500 stands for zero in the data rows.
Here is a table of points, one per row:
[616,639,507,505,355,530,411,607,618,441,360,414,408,310,503]
[581,473,504,410,565,621,468,560,417,488,589,693,614,546,467]
[510,686,556,490,427,502,393,470,586,508,408,582,575,492,578]
[470,721,525,445,447,548,384,574,490,416,412,456,452,411,575]
[558,623,479,551,406,543,427,607,638,411,491,429,412,315,514]
[259,101,495,509,597,461,616,414,51,472,758,532,417,603,390]
[547,359,522,458,610,576,482,580,467,517,605,686,649,640,439]
[279,101,521,536,625,434,619,451,48,525,714,529,503,619,435]
[549,741,527,424,362,543,383,601,543,415,449,549,549,424,593]
[509,598,463,446,596,371,610,341,768,555,359,513,638,552,551]
[573,647,481,441,474,330,579,435,540,518,428,538,499,478,561]
[612,404,497,477,583,620,489,559,567,578,573,630,627,575,500]
[460,559,455,563,592,305,658,322,812,591,364,577,651,532,500]
[635,530,733,739,831,652,517,647,671,453,582,368,469,478,269]
[565,682,541,417,365,535,383,594,464,431,343,539,423,400,543]
[490,91,521,591,557,683,522,581,346,440,651,507,625,543,307]
[438,152,488,509,527,606,457,492,179,491,795,521,591,594,378]
[590,333,486,482,594,648,431,544,498,554,596,702,597,607,442]
[568,826,562,478,330,520,310,633,375,437,462,539,381,394,579]
[553,736,701,774,569,604,456,736,734,404,326,221,274,206,500]
[473,86,463,499,509,590,560,518,242,432,781,544,616,606,384]
[550,682,615,597,412,649,335,680,637,435,301,279,328,297,483]
[532,758,604,625,436,553,372,577,672,353,326,323,381,291,488]
[545,471,442,452,313,458,493,450,478,627,585,486,383,583,496]
[349,167,564,512,551,574,581,416,146,576,706,518,536,706,446]
[571,743,577,645,470,562,299,628,704,377,319,268,329,262,474]
[460,561,267,537,386,192,618,366,434,581,476,303,207,533,593]
[463,556,334,437,438,358,522,470,455,560,502,412,353,537,564]
[462,676,458,396,462,391,500,410,655,497,388,442,519,423,559]
[533,601,562,388,461,522,495,493,515,452,421,547,542,447,531]
[555,482,341,376,407,488,484,483,539,563,538,526,507,578,561]
[604,371,430,399,563,569,458,594,464,509,581,690,636,528,534]
[310,803,475,538,563,174,627,193,777,653,268,410,606,562,629]
[486,681,667,658,440,509,412,586,567,397,395,346,371,236,533]
[566,811,755,773,590,554,438,623,671,412,362,191,274,249,452]
[509,382,515,481,520,538,557,534,499,535,595,626,607,641,481]
[462,0,428,484,567,621,491,637,181,444,762,641,671,617,342]
[234,155,523,604,576,457,659,310,10,523,721,424,420,650,412]
[479,763,426,519,485,348,596,413,616,502,380,473,534,493,569]
[510,632,609,493,376,585,413,503,508,491,462,587,488,403,543]
[526,363,279,393,432,545,519,502,559,580,553,519,414,594,544]
[773,430,377,431,473,651,477,514,556,566,498,663,601,518,489]
[578,672,541,422,464,555,422,656,511,482,417,512,392,356,587]
[393,666,438,571,582,216,783,161,823,606,278,470,587,606,525]
[503,538,498,395,460,528,410,546,579,465,387,538,539,452,631]
[342,136,432,548,580,553,505,458,121,464,788,504,489,651,396]
[166,124,624,643,696,389,681,301,61,549,719,472,431,628,476]
[392,667,256,523,279,175,546,275,465,574,375,166,76,511,638]
[550,352,455,409,558,554,501,568,536,534,597,634,624,705,434]
[595,324,399,360,575,624,481,657,596,540,673,666,661,564,465]
[534,587,545,376,431,506,459,558,533,416,424,479,537,411,481]
[608,424,346,405,529,625,438,560,547,650,628,576,578,662,519]
[470,662,507,459,487,386,540,353,660,509,338,574,604,502,593]
[464,684,514,465,441,318,605,363,627,461,351,565,583,475,491]
[552,617,577,460,468,534,524,500,521,463,419,535,519,443,556]
[501,382,242,524,488,463,546,477,566,572,515,418,450,654,444]
[571,792,542,477,313,485,346,653,491,438,442,444,405,295,581]
[508,613,532,472,420,501,464,506,546,429,418,533,665,392,644]
[203,159,642,574,703,338,757,131,257,589,596,448,433,771,445]
[524,579,489,459,453,481,445,507,602,496,441,535,549,352,503]
[642,378,530,475,586,631,550,531,559,529,514,638,525,576,440]
[619,357,509,508,639,605,461,584,580,574,567,570,562,529,410]
[472,646,606,493,507,514,534,513,622,449,427,480,611,493,510]
Along one direction, these points spread out more than along any other. How far along it is each point below, from 0 to 99? The average is 50, and the first point in the table lies past the average.
[533,601,562,388,461,522,495,493,515,452,421,547,542,447,531] 56
[234,155,523,604,576,457,659,310,10,523,721,424,420,650,412] 19
[558,623,479,551,406,543,427,607,638,411,491,429,412,315,514] 63
[635,530,733,739,831,652,517,647,671,453,582,368,469,478,269] 53
[166,124,624,643,696,389,681,301,61,549,719,472,431,628,476] 19
[508,613,532,472,420,501,464,506,546,429,418,533,665,392,644] 58
[464,684,514,465,441,318,605,363,627,461,351,565,583,475,491] 60
[571,743,577,645,470,562,299,628,704,377,319,268,329,262,474] 74
[460,561,267,537,386,192,618,366,434,581,476,303,207,533,593] 53
[463,556,334,437,438,358,522,470,455,560,502,412,353,537,564] 52
[550,682,615,597,412,649,335,680,637,435,301,279,328,297,483] 70
[392,667,256,523,279,175,546,275,465,574,375,166,76,511,638] 62
[642,378,530,475,586,631,550,531,559,529,514,638,525,576,440] 45
[460,559,455,563,592,305,658,322,812,591,364,577,651,532,500] 57
[590,333,486,482,594,648,431,544,498,554,596,702,597,607,442] 39
[486,681,667,658,440,509,412,586,567,397,395,346,371,236,533] 67
[470,662,507,459,487,386,540,353,660,509,338,574,604,502,593] 60
[568,826,562,478,330,520,310,633,375,437,462,539,381,394,579] 64
[462,0,428,484,567,621,491,637,181,444,762,641,671,617,342] 18
[438,152,488,509,527,606,457,492,179,491,795,521,591,594,378] 24
[470,721,525,445,447,548,384,574,490,416,412,456,452,411,575] 62
[565,682,541,417,365,535,383,594,464,431,343,539,423,400,543] 62
[462,676,458,396,462,391,500,410,655,497,388,442,519,423,559] 62
[532,758,604,625,436,553,372,577,672,353,326,323,381,291,488] 72
[566,811,755,773,590,554,438,623,671,412,362,191,274,249,452] 74
[349,167,564,512,551,574,581,416,146,576,706,518,536,706,446] 22
[545,471,442,452,313,458,493,450,478,627,585,486,383,583,496] 48
[573,647,481,441,474,330,579,435,540,518,428,538,499,478,561] 57
[619,357,509,508,639,605,461,584,580,574,567,570,562,529,410] 44
[616,639,507,505,355,530,411,607,618,441,360,414,408,310,503] 66
[571,792,542,477,313,485,346,653,491,438,442,444,405,295,581] 68
[550,352,455,409,558,554,501,568,536,534,597,634,624,705,434] 39
[552,617,577,460,468,534,524,500,521,463,419,535,519,443,556] 57
[534,587,545,376,431,506,459,558,533,416,424,479,537,411,481] 57
[510,686,556,490,427,502,393,470,586,508,408,582,575,492,578] 60
[555,482,341,376,407,488,484,483,539,563,538,526,507,578,561] 49
[526,363,279,393,432,545,519,502,559,580,553,519,414,594,544] 45
[595,324,399,360,575,624,481,657,596,540,673,666,661,564,465] 40
[490,91,521,591,557,683,522,581,346,440,651,507,625,543,307] 29
[604,371,430,399,563,569,458,594,464,509,581,690,636,528,534] 42
[549,741,527,424,362,543,383,601,543,415,449,549,549,424,593] 63
[473,86,463,499,509,590,560,518,242,432,781,544,616,606,384] 23
[773,430,377,431,473,651,477,514,556,566,498,663,601,518,489] 48
[279,101,521,536,625,434,619,451,48,525,714,529,503,619,435] 19
[581,473,504,410,565,621,468,560,417,488,589,693,614,546,467] 43
[203,159,642,574,703,338,757,131,257,589,596,448,433,771,445] 23
[553,736,701,774,569,604,456,736,734,404,326,221,274,206,500] 75
[310,803,475,538,563,174,627,193,777,653,268,410,606,562,629] 66
[259,101,495,509,597,461,616,414,51,472,758,532,417,603,390] 18
[393,666,438,571,582,216,783,161,823,606,278,470,587,606,525] 60
[578,672,541,422,464,555,422,656,511,482,417,512,392,356,587] 62
